Look-ups in named tables: a row name and a column name give one cell, copied from the table.

nenu.tsv
	maduk	zutane	vede	ladozu	nebo	vigi	vur
kaz	-80.84	6.60	-97.53	-22.93	-48.80	54.36	-18.89
mes	11.87	-27.95	-34.39	-68.16	-61.03	48.19	-34.93
sop	-89.13	5.99	-56.43	-54.29	-11.34	-79.95	-68.46

nebo of mes: -61.03
vigi of kaz: 54.36
vigi of mes: 48.19
zutane of kaz: 6.60
maduk of kaz: -80.84
nebo of sop: -11.34
ladozu of mes: -68.16
vede of kaz: -97.53
maduk of sop: -89.13
nebo of kaz: -48.80
vur of mes: -34.93
zutane of sop: 5.99
ladozu of kaz: -22.93
vede of mes: -34.39
ladozu of sop: -54.29
vede of sop: -56.43
vur of kaz: -18.89
vigi of sop: -79.95
zutane of mes: -27.95

vatuge:
|  | gibir | nad | ruf | raponef | matar | vufif | tud |
|---|---|---|---|---|---|---|---|
| fufav | 68 | 96 | 107 | 139 | 139 | 141 | 134 |
| kefad | 101 | 100 | 194 | 138 | 133 | 127 | 165 |
| zet | 59 | 141 | 51 | 120 | 116 | 99 | 106 |
| rogub | 112 | 86 | 223 | 94 | 143 | 127 | 93 |
| gasule | 190 | 115 | 53 | 119 | 159 | 121 | 118 |
| fop | 146 | 89 | 40 | 117 | 126 | 149 | 88 |
| simafog | 25 | 113 | 176 | 141 | 113 | 139 | 118 |
| mal | 205 | 106 | 46 | 110 | 134 | 113 | 129 |
| rumore | 53 | 91 | 145 | 101 | 81 | 134 | 105 |
| bog | 155 | 85 | 108 | 151 | 115 | 151 | 133 |

What is the tud of rogub in vatuge?
93
What is the vufif of zet in vatuge?
99
What is the raponef of kefad in vatuge?
138
What is the matar of simafog in vatuge?
113
What is the vufif of fop in vatuge?
149
What is the ruf of rumore in vatuge?
145
What is the ruf of bog in vatuge?
108
What is the matar of bog in vatuge?
115
What is the ruf of kefad in vatuge?
194
What is the nad of rogub in vatuge?
86
What is the gibir of rumore in vatuge?
53
What is the tud of gasule in vatuge?
118
What is the nad of mal in vatuge?
106
What is the tud of zet in vatuge?
106
What is the gibir of bog in vatuge?
155
What is the ruf of rogub in vatuge?
223
What is the gibir of fufav in vatuge?
68
What is the nad of fufav in vatuge?
96

tof:
,girop,duvupig,legi,laf,vufite,zavuza,zifu,romokif,tusovot,dinizep
dofil,-42510,-2969,26610,-46778,64006,-22651,10564,15719,25239,-65499
sefibe,57417,-51308,69005,43355,88138,-37565,7163,21703,21146,43428
ber,36403,27331,-15636,-1339,12358,-16871,72890,76742,-46332,23982

zavuza of dofil = -22651
zavuza of ber = -16871
zavuza of sefibe = -37565
girop of dofil = -42510
zifu of ber = 72890
zifu of sefibe = 7163
legi of sefibe = 69005
tusovot of ber = -46332
romokif of dofil = 15719
dinizep of ber = 23982
legi of ber = -15636
dinizep of dofil = -65499
laf of ber = -1339
duvupig of dofil = -2969
dinizep of sefibe = 43428

Table loz
,vufo,tutol,pena
gerapo,691,854,415
faniro,403,738,751
gem,388,699,686
goranuf,56,707,340

What is the tutol of gem in loz?
699
What is the vufo of gerapo in loz?
691
What is the vufo of goranuf in loz?
56
What is the pena of gerapo in loz?
415
What is the tutol of gerapo in loz?
854
What is the pena of faniro in loz?
751
What is the vufo of gem in loz?
388
What is the vufo of faniro in loz?
403
What is the pena of goranuf in loz?
340
What is the pena of gem in loz?
686
What is the tutol of faniro in loz?
738
What is the tutol of goranuf in loz?
707
Which row has the largest tutol? gerapo

Table satu
,pokela,feduvod,mus,dab,lozigi,fusal
kek,147,43,85,92,116,19
kipala,172,70,37,115,196,39
tam,106,75,97,36,117,184
movilet,50,121,31,130,81,15

What is the dab of kipala in satu?
115
What is the lozigi of kek in satu?
116
What is the lozigi of movilet in satu?
81
What is the lozigi of kipala in satu?
196
What is the feduvod of kipala in satu?
70
What is the lozigi of tam in satu?
117
What is the mus of kek in satu?
85
What is the pokela of kipala in satu?
172
What is the fusal of kek in satu?
19
What is the dab of kek in satu?
92
What is the dab of tam in satu?
36
What is the mus of movilet in satu?
31
What is the feduvod of kek in satu?
43
What is the mus of tam in satu?
97

niz.tsv
	kasugo	kot	ligamop	kol	mezuza	fel	luma	riv
gibi	65.5	-65.7	-9.7	-7.5	-9.3	-72.4	43.8	8.7
zub	49.2	-6.3	60.8	-11.6	34.0	-62.0	52.8	33.8
fazi	81.9	-51.0	18.2	-0.8	-20.8	-55.7	51.9	63.9
duzo	33.9	-36.5	-2.6	-3.9	28.7	-73.9	62.6	23.0
nokuf	87.7	-15.0	5.2	-2.1	21.5	-65.7	24.7	5.6
sugigo	49.3	-37.1	-3.1	-31.8	-2.6	-18.2	74.6	28.0
roz	47.5	-44.8	-10.8	-10.7	18.9	-31.3	56.6	6.0
sug	68.6	-14.9	0.6	8.8	29.1	-60.8	79.9	29.6
lasi	49.8	-58.7	16.3	12.6	37.4	-43.9	34.2	27.6
riz	48.4	-43.5	-16.6	-38.9	22.0	-60.5	89.2	32.7
nuz	34.3	-66.8	3.1	-6.9	12.4	-71.7	61.3	40.0
getutez	74.4	4.3	21.8	-10.7	25.5	-1.2	37.6	28.2
kurufo	22.6	-45.0	-5.7	-17.0	11.6	-36.7	66.5	20.0
pezov	31.0	-43.0	16.8	1.0	28.1	-44.1	76.4	15.3

duzo, luma: 62.6
roz, kot: -44.8
duzo, kasugo: 33.9
sug, fel: -60.8
roz, luma: 56.6
kurufo, kasugo: 22.6
sugigo, luma: 74.6

ziveteb:
	lol	mos	loguga	sodo
lerete	4766	2897	509	-2045
mev	264	-5766	-4574	1911
nafemab	859	-1477	5089	2057
girek	1034	8486	-3407	7863
kib	778	1351	3449	4146
fabek	-3029	1562	5210	712
som	5274	806	5649	2373
fif	1935	4865	-677	4656
nokira	2662	2061	559	4546
govo	1672	-2032	-1144	2254
sen	900	3172	983	-2331
nubepu	422	1714	-1761	1510
vimuk	2706	391	4152	3832

lol of lerete: 4766
sodo of govo: 2254
sodo of girek: 7863
lol of girek: 1034
sodo of nokira: 4546
sodo of lerete: -2045
lol of kib: 778
mos of girek: 8486
mos of som: 806
lol of sen: 900
lol of mev: 264
mos of mev: -5766
Row with the largest sodo: girek

botufek:
|  | tizimuf | bal | mudigip | mozom | kido |
|---|---|---|---|---|---|
| zedasim | 54 | 16 | 169 | 192 | 92 |
| luzetom | 85 | 104 | 145 | 192 | 72 |
| sivaba | 54 | 104 | 169 | 225 | 81 |
| vuma | 54 | 104 | 169 | 222 | 81 |
| tupod | 54 | 14 | 169 | 192 | 92 |

What is the bal of sivaba in botufek?
104
What is the kido of vuma in botufek?
81
What is the mozom of sivaba in botufek?
225
What is the kido of zedasim in botufek?
92
What is the mozom of tupod in botufek?
192
What is the bal of vuma in botufek?
104
What is the tizimuf of vuma in botufek?
54
What is the mudigip of sivaba in botufek?
169
What is the bal of luzetom in botufek?
104
What is the mudigip of tupod in botufek?
169
What is the mudigip of zedasim in botufek?
169
What is the tizimuf of zedasim in botufek?
54
What is the mozom of vuma in botufek?
222
What is the mudigip of vuma in botufek?
169
What is the bal of tupod in botufek?
14
What is the kido of luzetom in botufek?
72
What is the kido of tupod in botufek?
92
What is the mozom of luzetom in botufek?
192
What is the mudigip of luzetom in botufek?
145

